In the data rows, the value 128 means zero.
Here are some points:
[183 128  95 135 132 160  91  77 161  86 153 182 100  76 192 177]
[114 144 124 128 122  95 151 121  98 132  95 122 161 155 110 120]
[122 135 135 163 121 104 153 148  90 133 101  95 161 162  98  98]
[124 134 124 101 134 173 100 111 173 123 130 156  59  91 159 169]
[129 125 137 132 137 114 124 132 129 132 138 111 140 125 127 125]
[130 128 120 112 137 211 118 130 217 126 162 203  66  87 193 190]
[127 101 152 163 127  75 131 150  85 137 143  68 178 161  96  81]
[ 77 139 137  97 118 102 181 121 135 110 114 134 165 128 133 161]
[117 148 149 132 124  53 140 118  59 133  97  62 180 168  64  80]
[ 75 148 137  93 115  65 170 107  96 113  95  98 175 136  99 130]
[121 108 127 135 144 131 128 152 129 133 151 104 131 109 131 123]
[139 108 116 128 130 189 132 159 192 124 170 202 124 123 179 156]
[108 123 144 120 110  71 143 128  85 127 109  89 166 150  86  99]
[116 133 131 140 122 121 147 129 108 132 111 111 131 139 101 108]
[119 144 130 123 119  91 147 117  92 134  95 115 156 154 107 119]
[122 133 137 157 136 102 155 142  98 123 108  83 161 163 101  97]
[126 122 116 104 129 206 110 123 209 119 150 192  55  81 185 183]
[113 123 126 144 131 105 145 128 102 109 105  80 145 149  99  94]
[108 106 113  59  90   8 164 150  47 225  87  88 142 166   0  27]
[216 138 107 156 131  92  90  46 111  87 141 144 143  95 171 152]
[135 123 115 112 138 217 113 131 210 119 156 205  63  90 196 190]
[151 139 131 125 125 102 105 109 105 129 117 119 140 129 120 119]
[123 145 149 139 135  67 133 130  71 149 116  71 174 152  83  80]
[129 152 155 141 133  51 133 125  60 149 103  69 186 173  72  75]
[163 135 165 161 127  92 168 108  25  93 125   9 158 180  20  86]
[131 117 124 125 151 181 122 141 175 123 158 155  89  92 171 167]
[140 136 123 135 144 138 128 124 129 126 143 139 129 111 146 141]
[136 139 147 162 127  88 152 128  60 119 100  46 163 174  60  83]
[129 126 117 102 133 210 111 124 209 121 152 198  57  84 190 189]
[146  60 156 175 132 130 139 186 140 138 191 105 162 152 138 108]
[105 101 133 141 120  99 146 148 106 120 124  84 153 140 105  96]
[121 149 146 122 127  81 153 124  97 134 111 104 171 156 102 116]
[128 143 146 152 119  69 136 124  50 131  95  58 167 165  60  74]
[132 150 145 136 131  55 129 117  60 144 106  71 179 165  78  78]
40 more points follow, each with its number after it:
[124 145 142 131 122  47 128 118  59 143  99  63 178 165  68  69] 0
[130 121 123 112 137 182 114 128 194 121 159 170  84  88 175 173] 1
[132 147 144 136 143  95 135 127  93 142 122  92 154 138 107 110] 2
[127 123 115 104 131 210 107 123 207 120 151 193  55  82 186 188] 3
[133 120 116 115 134 217 120 138 220 125 169 212  73  91 198 188] 4
[120  99 132 126 123 165 136 155 173 134 158 155 114 119 149 143] 5
[124 138 111 115 130 198 115 118 195 122 150 194  71  87 181 178] 6
[122 141 148 136 129  56 126 124  61 141 108  59 174 156  73  74] 7
[123 141 141 148 119  92 142 125  77 139 104  83 148 156  77  90] 8
[116 131 130 142 129 106 143 129 102 115 104  85 143 146 100 106] 9
[138 113 116 123 135 212 130 153 214 123 173 215  96 107 198 179] 10
[127 144 144 154 113  87 143 129  66 144  99  82 155 160  74  86] 11
[145 153 122 122 137  93 135 104  91 127 116 112 157 139 118 134] 12
[121 163 135 132 133 129 122 106 126 142 126 137 118 124 130 134] 13
[127 149 151 135 126  49 128 121  57 146  99  64 180 170  68  70] 14
[125 116 106 101 128 207 106 120 202 110 144 195  51  80 182 180] 15
[131 107 107 115 130 210 119 139 211 116 164 212  79  95 192 176] 16
[129 107 104 105 129 212 112 132 207 111 156 203  66  87 190 177] 17
[120 131 136 132 110  85 148 134  74 141  89 110 168 166  87 100] 18
[127 133 124 145 130  74 130 113  76 117 100  72 156 148  87  82] 19
[149 117 130 139  73  97 153 161  32 169  49 136 167 199  51  85] 20
[ 77 132 127  94 114 106 176 118 139 106 117 137 153 119 135 160] 21
[130 112 107 113 133 216 115 138 215 114 160 209  71  90 194 185] 22
[123 137 121 117 136 141 115 108 135 125 126 132  93 103 140 141] 23
[123 130 144 145 141  79 131 138  78 147 127  70 167 141  90  85] 24
[128 149 142 145 141 136 149 128 119 140 126 117 132 138 122 129] 25
[114 127 136 143 120  62 132 130  74 128  96  64 171 161  78  80] 26
[120 113 120 125 138 138 130 138 134 136 148 121 126 100 137 130] 27
[123 144 142 147 121  83 141 124  68 136 101  72 154 160  72  86] 28
[126 126 113 103 131 211 108 125 210 120 151 193  56  81 187 187] 29
[134 111 110 113 130 215 117 141 214 117 163 211  78  94 195 182] 30
[138 128 119 129 145 153 124 126 152 128 157 141 115  89 160 155] 31
[127 110 108 108 129 213 112 132 215 115 158 206  66  87 194 183] 32
[124 122 115 104 131 208 109 124 211 118 152 197  57  83 185 186] 33
[110 148 149 125 123  49 146 123  69 139  96  76 185 160  76  91] 34
[133  89 143 149 118 109 136 163 113 138 140 111 165 164 111  91] 35
[203 146  89 124 147  82 124  80  65 120 128 111 163 132 127 139] 36
[126 150 147 155 132  97 152 126  73 129 101  78 158 170  76  90] 37
[135 138 146 153 110  87 141 120  55 170 116  99 146 151  66  94] 38
[123 149 146 143 133  67 137 126  71 144 105  74 176 162  78  86] 39
Which two of these numbered points are nearest to each point below, ignoring the 3 directions in which the first points spread most? Their numbers follow each, nearest first.
[150 114 132 140  85 102 151 165  48 166  71 136 170 194  68  89] > 20 18
[124 139 144 131 136  79 125 128  90 143 122  78 160 141  96  97] > 7 24
[102 110 126 129 114 109 138 138 119 124 120 102 140 132 107 101] > 26 19
[140 146 126 235  65  75 100 193  40 153  17  81 162 194 103  99] > 20 18
[140 145 155 154 127  73 151 119  45 120 109  41 171 180  48  80] > 29 3
[119 136 142 129 115  48 129 118  55 138  95  65 175 162  68  70] > 0 7
[157 147 128 128 133  56 128 108  52 139 111  78 179 162  84  90] > 12 0
[117 147 150 126 120  60 141 120  72 135 100  82 181 160  83  95] > 34 39
[128 120 130 126 133 145 121 135 163 128 153 137 117 109 150 147] > 1 7
[128  83 138 144 113 108 134 162 112 133 143 110 159 160 109  91] > 35 16
[111 125 130 150 126 105 151 137 101 115 106  88 152 152 100  94] > 9 19
[122 125 116 101 129 201 110 121 206 119 150 191  58  81 180 180] > 33 29
[144 107 121 122  96 155 133 153 118 147 100 175 113 147 119 135] > 20 18
[123 140 111 115 133 196 114 113 188 121 147 191  69  86 182 177] > 6 28
[125 122 111 101 129 205 105 120 207 118 147 188  54  81 181 183] > 3 29
[128 128 116 101 131 204 106 118 202 119 142 187  52  84 182 182] > 3 29
[136 109 114 122 131 202 129 153 205 124 173 207 107 111 189 164] > 10 16
[132 112 152 154 138  76 132 145  79 147 139  63 176 149  92  80] > 24 7
[142  48 147 170 125 128 133 184 138 130 199 104 161 146 140 102] > 35 5
[122 107 128 134 143 122 126 143 117 132 143  94 132 108 121 114] > 27 31
[140 103 117 116 103 175 130 153 151 138 122 189 102 133 144 152] > 18 30
[115 158 136 145 132  76 133 113  82 144  97  88 167 158  98  95] > 39 13
[126 116 111 109 130 213 113 130 216 116 158 207  62  82 190 184] > 32 33
[123 111 105 104 126 209 107 125 210 113 153 203  56  78 187 181] > 15 17
[113 141 145 114 122  91 153 124 111 126 118 118 165 142 113 132] > 34 5
[120  96 139 135 123 124 136 156 138 139 151 119 143 136 127 115] > 5 35
[142 155 122 131 158 191 123 113 167 118 143 182  79  96 190 201] > 25 37
[114 143 134 126 129  68 135 116  77 133 105  81 165 144  93  98] > 7 34
[ 92 143 151 114 116  59 170 127  87 127 100  93 193 157  94 117] > 21 34
[126 156 147 141 132  60 135 120  68 147 104  77 181 169  81  83] > 39 14
[118 117 119 105 130 160 104 117 168 116 143 144  83  86 156 155] > 23 1
[125 144 148 141 129  57 127 129  61 145 108  64 180 158  73  73] > 7 14
[213 137 100 146 126  75  80  38  91  85 134 121 143  92 153 141] > 35 27
[118 123 121 133 114  41 128 126  57 140  88  59 168 164  58  61] > 19 26
[119 109 133 122 120 156 140 151 167 134 142 157 115 127 143 137] > 5 30
[125 125 115 105 133 209 106 122 213 122 155 193  56  83 187 188] > 29 3
[111 148 146 128 121  56 142 119  69 139  99  77 180 161  80  90] > 34 39
[144 157 124 135 159 172 122 111 147 121 136 166  92 104 179 192] > 25 2
[131  62 133 161 149 152 132 183 146 142 198 104 140 101 152 118] > 27 31
